0: tensor([-1.66, 1.01, 0.44, 1.69, -2.39, 0.97, -1.57, -0.74])
1: tensor([-2.21, -0.70, 0.60, 0.51, -2.43, 0.68, 0.36, 0.10])
2: tensor([0.44, 0.39, 0.38, 0.85, -0.74, -0.47, -0.62, 0.27])
3: tensor([-0.20, 0.03, -0.40, 0.32, 1.19, 0.44, -2.73, -0.31])
4: tensor([-1.21, -0.62, 0.12, 1.44, -1.21, -1.27, 0.03, -0.43])
5: tensor([-1.70, 0.37, 0.50, 0.66, -1.40, -0.28, 1.94, 0.35])
6: tensor([0.24, -0.48, 0.23, -0.03, 1.04, 0.44, -2.52, -0.64])
7: tensor([0.90, 0.46, -0.51, -0.37, -0.81, -1.53, 2.72, 0.00])
8: tensor([-0.13, -0.10, -0.17, -0.99, 0.63, 0.65, -1.20, -0.67])
9: tensor([-4.33, -1.28, -0.13, -0.47, -1.78, -1.27, 1.02, -1.24])
10: tensor([3.60, 1.33, -0.14, 0.03, 0.91, 0.68, 1.03, 1.12])
11: tensor([2.41, -0.34, 0.83, 0.04, 1.44, 0.05, -1.33, 1.20])
12: tensor([0.82, -0.77, 1.09, 1.42, 0.68, 0.29, -2.37, 0.94])
13: tensor([1.31, 1.13, 0.38, -0.38, 0.31, -0.97, 0.18, -0.05])
14: tensor([3.20, 1.08, -0.61, -2.41, 1.48, -0.57, 1.26, 0.09])
15: tensor([1.07, -0.22, 0.29, 0.12, 0.39, 0.40, 1.20, 1.18])
16: tensor([0.36, -0.08, 0.16, -1.11, 1.35, -0.61, -0.47, -0.56])
17: tensor([-1.60, -0.36, 0.48, 0.03, -0.57, 0.32, -0.94, -0.52])
18: tensor([-0.14, -0.80, 0.45, -1.20, -0.20, 0.25, -1.02, -0.61])
19: tensor([-0.11, 0.19, -0.10, 1.69, -0.40, -0.62, 0.07, 0.45])
20: tensor([-1.90, -0.77, 1.40, 1.78, -1.25, 0.79, -0.39, 0.71])
21: tensor([-0.39, -0.49, -0.70, -0.35, -0.16, 0.09, 0.45, -0.60])
22: tensor([-2.79, 0.11, -0.11, 3.57, -2.38, 0.44, -0.46, -0.83])
23: tensor([-0.64, 0.59, 0.11, -0.60, 0.96, 0.73, -2.29, -0.37])
24: tensor([2.41, 1.29, -0.67, -1.29, 1.43, -0.54, 1.54, 0.48])
25: tensor([-1.13, -0.55, 0.36, 0.97, -0.39, -1.26, -0.38, -0.27])
26: tensor([0.29, 0.18, 0.35, 1.10, -0.51, -0.48, -0.38, 0.07])
27: tensor([3.63, -0.13, 0.07, -0.89, 1.64, -0.69, 0.64, 0.68])
28: tensor([-0.01, -0.15, -0.21, -1.19, 1.58, 0.13, -0.42, 0.52])
29: tensor([2.44, 0.11, 0.18, 0.67, -0.40, 0.03, 2.77, 2.06])
30: tensor([-0.94, -0.21, 0.43, 0.73, -0.46, -0.14, 1.10, 0.16])
31: tensor([0.83, 0.57, -0.24, -0.95, 0.35, 1.13, -1.30, -0.26])
32: tensor([2.10, 1.54, 0.15, 0.37, -0.27, 0.51, -0.20, 0.57])
33: tensor([-1.91, -0.30, 0.48, -0.95, -1.72, 0.78, -1.54, -0.56])
34: tensor([-0.29, -0.24, 1.17, 0.51, -0.53, 0.17, 0.48, 0.46])
35: tensor([0.54, -0.05, -0.17, -1.65, 1.03, 0.37, 0.57, -0.23])
36: tensor([-0.71, 0.91, -1.16, -2.48, 0.37, -1.03, 2.25, -1.10])
37: tensor([-1.44, -0.73, 0.09, 1.30, -0.91, 1.13, -0.48, -0.23])
38: tensor([-1.00, -0.02, -0.66, -0.52, 0.04, 0.02, -0.45, -0.60])
39: tensor([-1.01, -0.30, 0.20, 0.63, -0.89, 1.15, -2.19, -0.38])
40: tensor([-0.40, 0.57, 0.16, -0.66, 1.34, 0.47, -2.22, 0.05])
41: tensor([-1.01, -0.28, -0.61, -0.09, 0.05, 0.28, -1.70, -0.74])
42: tensor([1.94, 0.89, -1.12, -1.26, 0.70, 0.45, 1.02, -0.49])
43: tensor([-2.88, -0.75, 1.54, 2.22, -1.40, 0.60, -0.49, 0.58])
44: tensor([-1.05, -1.28, 1.15, 1.57, 0.66, -0.30, -1.62, 0.22])
45: tensor([4.10, 1.20, -0.22, 0.28, 0.64, 0.22, 0.86, 1.33])
46: tensor([-0.79, -0.45, 1.46, 2.96, -1.38, 0.79, -1.60, 0.61])
47: tensor([0.18, -0.56, -0.20, -0.35, 1.22, 0.53, -2.18, -0.23])
48: tensor([-3.89, -0.10, 0.71, -0.13, -0.47, 1.05, -3.72, -0.78])
49: tensor([-2.11, -0.35, 0.42, -0.22, -0.14, -0.19, -0.24, -0.78])
50: tensor([2.62, 0.42, 0.15, -0.93, 1.17, 0.02, -0.64, 0.58])
51: tensor([2.31, 0.76, -1.10, -1.28, 2.11, 0.45, 0.71, 0.32])
52: tensor([-0.45, -0.87, 0.22, 1.00, -0.85, -1.72, 0.67, -0.14])
53: tensor([-0.62, -0.24, -0.44, -0.11, 0.40, -0.12, -0.92, -0.60])
54: tensor([-2.58, 0.04, -0.20, -0.80, -0.16, 0.10, -1.22, -1.28])
55: tensor([3.53, 0.28, -0.58, -1.77, 1.21, -1.43, 0.02, 0.23])
56: tensor([-5.26, -1.32, 0.39, 1.64, -2.40, 0.58, -2.85, -1.68])
57: tensor([2.14, 0.59, -1.38, -1.32, 0.81, 0.06, 1.66, -0.03])
58: tensor([-1.00, -0.29, -0.63, -0.01, 0.35, 0.38, -0.44, -0.27])
59: tensor([-1.79, -0.01, 0.42, 0.08, -0.02, -1.31, 0.73, -0.33])
60: tensor([0.66, 0.47, -0.39, 0.67, 0.21, 0.64, -1.44, -0.07])
61: tensor([-0.96, -0.56, 0.15, 1.03, -1.44, -1.60, 0.40, -0.57])
62: tensor([0.68, 1.03, -0.96, -2.63, 1.23, -1.15, 1.65, -0.59])
63: tensor([2.41, -0.30, -0.50, -0.44, 0.82, -1.85, 0.99, 0.10])
64: tensor([1.86, 0.63, -1.23, -1.23, 0.35, 0.27, 1.41, -0.32])
65: tensor([-2.60, -0.39, -0.05, -0.42, -0.59, 0.22, -0.31, -0.74])
66: tensor([1.54, -0.43, 0.71, 1.85, 0.34, 0.91, 0.02, 1.61])
67: tensor([-0.17, 1.39, -1.25, -1.75, -0.20, -0.87, 2.17, -0.54])
68: tensor([0.86, 1.11, -0.93, -2.78, 1.28, -1.34, 2.09, -0.53])
69: tensor([1.99, 0.62, 0.03, -0.67, 0.46, -0.80, -0.34, -0.22])
70: tensor([-1.27, -0.36, -0.29, -1.00, -1.09, -0.95, 1.17, -1.34])
71: tensor([2.92, 0.51, 0.44, -0.05, 0.96, -0.17, 1.13, 1.27])
72: tensor([-1.20, 0.83, 0.31, -0.24, 0.00, 1.37, -0.69, -1.38])
73: tensor([-0.57, -0.33, 0.11, 0.81, -0.45, -0.48, 1.94, 0.75])
74: tensor([-2.03, -1.13, 0.51, 1.39, -1.21, -0.98, -1.40, -0.35])
75: tensor([-3.10, -0.65, -0.49, 2.07, 0.27, 0.74, -1.86, -0.65])
76: tensor([-0.71, -0.14, 0.16, 0.23, -1.72, -0.48, 2.38, 0.75])
77: tensor([-0.27, 0.54, -0.85, -1.71, 1.09, -0.25, 1.19, -0.25])
78: tensor([0.50, -0.12, 0.55, 1.67, -0.90, -0.86, 0.79, 0.14])
79: tensor([-0.15, -0.41, 0.19, 0.01, 0.57, 0.61, -2.64, -0.84])
80: tensor([-1.78, -0.13, 0.11, 0.57, 0.68, 1.61, -3.34, -0.70])
81: tensor([-2.30, -0.54, -0.82, -0.54, -0.13, -1.19, 1.31, -1.01])
82: tensor([3.00, 0.48, -1.23, -1.74, 2.00, -0.04, 0.34, -0.02])
83: tensor([-0.48, 0.53, -0.50, -2.03, 0.27, 0.43, -0.24, -0.75])
84: tensor([-1.28, -0.02, -0.54, -0.87, 0.24, -0.46, -0.58, -0.70])
85: tensor([2.33, 0.27, 0.70, 0.24, 0.54, 0.74, 0.02, 1.18])
86: tensor([3.10, 0.60, 0.24, -0.07, 1.33, -0.49, 1.04, 1.37])
87: tensor([0.56, 0.27, -0.12, 0.10, -1.27, -0.23, 3.65, 1.24])
88: tensor([-1.37, -0.02, -0.11, -0.11, 0.32, -0.46, 0.78, -0.10])
89: tensor([-5.74, -1.26, 0.60, 2.27, -2.54, -0.06, -0.85, -1.23])
90: tensor([-0.26, -0.58, -0.57, -0.64, -0.21, -0.03, 0.24, -0.90])
91: tensor([0.91, 0.33, 0.42, -0.45, 0.25, 0.10, 1.61, 0.82])

tensor([0.20, 0.12, -0.25, -0.36, -0.38, -1.92, 2.30, -0.69]) 7 67
tensor([-3.73, 0.05, 1.09, -0.07, -0.27, 1.51, -3.48, -1.27]) 48 80
tensor([1.40, 0.41, 0.02, -1.22, -0.31, 0.37, 1.61, 1.20]) 91 15
tensor([2.39, -0.51, -0.60, -1.56, 1.72, -0.27, 0.19, -0.24]) 82 51
tensor([-0.12, 1.52, -1.32, -1.73, -0.01, -1.04, 2.48, -0.38]) 67 36
tensor([-1.85, -0.36, -0.63, -0.68, -1.53, -0.65, 1.14, -1.15]) 70 81
tensor([1.31, 0.63, -0.16, 0.17, -1.02, -0.64, 5.26, 1.78]) 87 29
tensor([2.08, 1.02, -0.27, -0.86, 0.05, -1.35, 3.60, 0.67]) 7 87
tensor([-0.80, -0.29, -0.25, -0.12, 0.06, 0.41, -2.14, -0.47]) 41 79
tensor([-1.95, -0.71, 1.02, 1.65, -1.41, 0.97, -0.20, 0.76]) 20 43
tensor([-2.66, 0.03, -0.11, 3.61, -2.62, 0.51, -0.43, -0.44]) 22 0
tensor([-2.40, -0.65, -0.25, -0.65, -0.95, -0.17, -0.57, -0.52]) 65 49
tensor([2.03, 0.72, -1.17, -1.17, 1.64, 0.48, 0.71, 0.68]) 51 82
tensor([-0.94, 0.55, 0.33, 1.60, -2.63, 1.25, -1.40, -0.41]) 0 39
tensor([1.84, -0.15, 0.36, 0.16, 0.67, 0.13, -1.41, 0.55]) 11 50
tensor([-0.99, 0.20, -0.75, -0.35, 0.09, -0.71, 1.57, -0.40]) 88 21
tensor([0.51, 0.45, 0.57, -0.70, -0.13, 0.88, -0.07, 0.15]) 31 35
tensor([-0.13, -0.30, -0.28, 1.77, -1.00, -0.21, 0.19, 0.38]) 19 78
tensor([1.07, 0.50, -0.31, -1.01, 0.44, 0.71, -1.24, 0.01]) 31 8
tensor([0.51, 0.33, 1.23, 2.00, -1.06, 1.51, 0.73, 1.46]) 66 34
tensor([0.97, -0.32, 0.31, 0.42, -0.21, 0.31, -1.86, -0.11]) 60 6
tensor([1.39, -0.40, -0.05, 0.52, 1.49, -1.17, 1.01, 0.55]) 63 15
tensor([-2.22, 0.72, 0.38, 1.92, -2.26, 0.93, -1.40, -0.25]) 0 22
tensor([-1.03, -0.47, 0.81, 0.82, -1.23, 1.17, -2.85, -0.27]) 39 80
tensor([3.62, 0.11, 0.02, -0.49, 1.97, -0.62, 0.61, 0.81]) 27 86
tensor([-1.75, -0.33, 0.70, 0.86, -0.27, 1.25, -3.47, -0.66]) 80 39
tensor([4.98, 1.98, -1.64, -4.31, 2.69, -0.14, 1.55, 0.50]) 14 82
tensor([-1.32, -0.76, 0.36, 1.54, -0.96, -1.14, -0.03, -0.65]) 4 25
tensor([1.49, 1.02, -1.48, -1.19, 1.84, 0.58, -0.15, 0.02]) 51 42
tensor([-2.50, -0.58, 0.80, 1.04, -1.71, -0.23, -1.19, -0.49]) 74 17
tensor([-2.12, -0.34, 0.46, -0.15, -0.09, -0.08, -0.52, -1.00]) 49 65
tensor([-4.85, 0.09, 0.29, 0.72, -0.69, 0.94, -3.42, -1.42]) 48 56
tensor([0.58, 0.47, 0.12, -1.05, -0.18, 0.69, -0.39, 0.05]) 31 8
tensor([-0.78, -0.12, -0.24, -2.89, 1.23, -0.02, -0.52, -1.18]) 83 16
tensor([-4.42, -1.62, -0.31, -0.70, -1.77, -1.07, 0.59, -1.45]) 9 65
tensor([-6.30, -1.08, 0.92, 2.67, -2.89, 0.36, -1.30, -1.35]) 89 56
tensor([2.49, 0.38, 0.76, 0.21, 0.94, 0.75, -0.39, 1.15]) 85 11
tensor([-5.05, -1.08, 0.68, 1.33, -1.14, 0.76, -3.15, -0.98]) 56 48
tensor([0.02, 0.22, -0.13, -0.25, -0.50, -2.00, 1.87, -0.54]) 7 52
tensor([-2.73, -0.86, 1.35, 2.37, -1.67, 0.75, -0.90, 0.33]) 43 20
tensor([0.53, 0.41, 0.49, -1.05, -0.18, 0.77, -0.34, 0.06]) 31 8
tensor([1.97, 0.19, 1.03, -0.01, 0.25, 1.14, -0.21, 1.34]) 85 32
tensor([0.36, -0.14, -0.26, -2.00, 0.61, 0.18, 1.11, -0.63]) 35 77
tensor([2.02, 0.10, 0.27, -0.93, 0.79, 0.24, -1.10, 0.29]) 50 69
tensor([0.52, 0.14, -0.18, -0.12, 0.44, 1.58, 0.43, 0.55]) 15 91
tensor([1.20, -0.41, -0.53, -2.11, 1.00, -0.16, 0.39, -0.19]) 35 16
tensor([0.22, -0.54, 1.38, 2.32, -0.57, 0.52, -1.34, 0.79]) 46 12
tensor([0.63, 0.26, -0.72, -1.11, 0.41, 0.08, 0.38, -0.01]) 35 77
tensor([-1.16, -0.29, -0.73, -1.01, -1.53, -0.81, 0.87, -1.36]) 70 81
tensor([3.91, 0.03, -0.20, -0.69, 1.71, -1.06, 0.63, 0.84]) 27 86
tensor([1.05, 0.22, 0.71, 0.12, -0.31, -0.45, 2.12, 0.86]) 91 15
tensor([-1.37, -0.68, 0.96, 1.50, 1.05, 1.87, -4.92, -0.30]) 80 79
tensor([0.48, -0.35, -0.58, -1.31, 1.48, -0.38, -0.23, -0.54]) 16 28
tensor([1.16, 0.11, 0.54, 0.84, 0.06, -0.16, 1.00, 0.74]) 15 91
tensor([2.78, 1.09, -0.94, -1.13, 1.22, -0.29, 1.75, 0.45]) 24 57
tensor([-0.36, -0.09, 0.59, 1.16, -1.24, 1.21, 0.59, 0.84]) 34 30
tensor([2.14, 0.04, 0.62, 0.25, 0.92, 0.24, -1.30, 0.54]) 11 50
tensor([0.86, 0.60, -0.35, -1.13, 0.67, 0.83, -1.41, -0.30]) 31 8
tensor([-3.31, -0.91, 0.98, 0.00, -1.40, 1.23, -2.96, -1.26]) 48 33
